(in the rows, 128 means zero)
The rows below fall into families. The same turns and mirrors carry the whole set onto itself and the rows of a family onto each other. For each named row, which other rows are in its family? Write them in the order they are listed.
These 32 rows form 4 families of 8 rows each.
deme: [111 128 136 138 111 119 160 139 161]
ditop: [133 114 126 125 136 171 130 157 115]
pulel: [101 132 140 133 140 116 146 161 149]
Zarin: [113 147 115 121 115 174 109 142 112]
sipes: [138 106 142 146 113 166 102 127 115]
nere: [111 163 116 129 115 125 151 117 154]
seg: [142 139 132 137 116 164  99  99 118]
Buk: [107 147 144 121 131  88 114 135 120]
Nel: [134 155 137 127 137  87 130 134 142]
gav: [149 122 117 123  78 145 116 135 114]
silu: [119 128 156 142 156 107 130 138 147]
Nugu: [140 110 122 128 112 173 144 142 124]
guzeg: [149 109 139 134 147 163 118 135 114]
fopof: [127 110 139 140 122 169 100 145 110]
dul: [132 128 116 114  99 146 107 164 102]
Zeve: [129 123 152 147 128 109 144 116 160]
met: [127 145 132 129 138 164  90 127 106]
zot: [156 106 134 137 122 166 132 120 126]
mupo: [122 111 130 138 107 173 112 148 115]
zaba: [162 119 134 131 102 135  96 120 108]
Rez: [128 142 117 128  93 173 118 115 123]
zezu: [147 125 132 122 123 137  88 150  97]
Raras: [113 143 134 123  93  93 136 119 135]
Pevir: [138 153 133 128 121  90 141 125 149]
zaton: [128 158 131 139 132 116 135  96 152]
Zif: [123 142 147 128 115  86 119 110 129]
Nubuf: [ 98 149 131 114 107  95 132 144 128]
kabe: [127 156 125 122 115  94 147 141 147]
zez: [132 107 133 143  98 171 113 132 120]
zek: [117 163 134 133 160 115 121 118 140]
ziv: [124 158 129 121 132  91 138 149 141]
Fune: [100 168 118 123 143 125 137 140 141]

The rest of the family of zezu: deme, pulel, gav, silu, dul, Zeve, zaba
The rest of the family of Rez: Zarin, nere, seg, met, zaton, zek, Fune
The rest of the family of fopof: sipes, Nel, mupo, Pevir, kabe, zez, ziv

The rows below fall into families. The same turns and mirrors carry the whole set onto itself and the rows of a family onto each other. For each named row, which other rows are in its family? Write them in the order they are listed.
These 36 rows form 6 families of 6 rows each.
galib: [114 136 147  90 135 158 147 141]
damit: [118 184 134  79 149 166 106 147]
vopef: [100 140 159 130 172 130 118 120]
nube: [118 171 134  85 154 165  91 137]
fab: [ 62 165 165 104 161 105 119 145]
mibi: [106 181 136  81 136 168 106 150]
boze: [ 96 186 166  59 149 144 152 152]
movag: [ 64 159 174  91 165 105 129 144]
tevan: [111 139 156 121 169 144 108 114]
tifi: [105 135 161 122 180 135 113 122]
dilu: [111 181 149  91 182 107  90 145]
Fubu: [ 90 200 171  68 150 143 146 141]
rosok: [105 126 157  86 139 144 149 135]
sudo: [ 58 162 168  96 166 116 137 146]
pobap: [126 141 145  83 133 148 146 145]
sudu: [108 183 152  85 178 100  98 150]
Biv: [111 187 148 102 180 109  94 139]
fasus: [103 187 172  65 153 156 152 144]
vup: [117 175 148 101 178  99 100 144]
Rof: [111 194 152  81 175 109  94 139]
nozu: [121 140 154  94 136 143 156 131]
bukep: [ 69 168 171  98 162  98 132 142]
Pepi: [ 94 193 170  53 159 135 138 148]
lefe: [119 180 139  79 141 163  97 140]
sura: [ 96 189 175  57 147 143 144 144]
kidag: [111 144 160 121 184 140 107 123]
dom: [100 149 169 126 184 132 121 121]
Vap: [115 136 160  82 132 142 153 139]
lonis: [100 198 174  60 153 147 137 144]
Geguz: [ 67 154 175  88 152 107 139 136]
lamiv: [108 184 137  90 178 107  97 153]
kadud: [118 134 156  87 132 151 145 134]
Susa: [118 181 128  91 137 156  99 140]
veko: [ 62 150 173  99 159 112 129 143]
faniv: [116 170 136  88 137 167  97 140]
Nulaz: [112 140 154 123 185 139 123 124]

The rest of the family of fab: mibi, pobap, fasus, vup, dom
The rest of the family of Rof: nube, tevan, rosok, Pepi, Geguz
The rest of the family of lonis: sudu, kidag, Vap, veko, faniv
The rest of the family of sura: movag, tifi, dilu, lefe, kadud

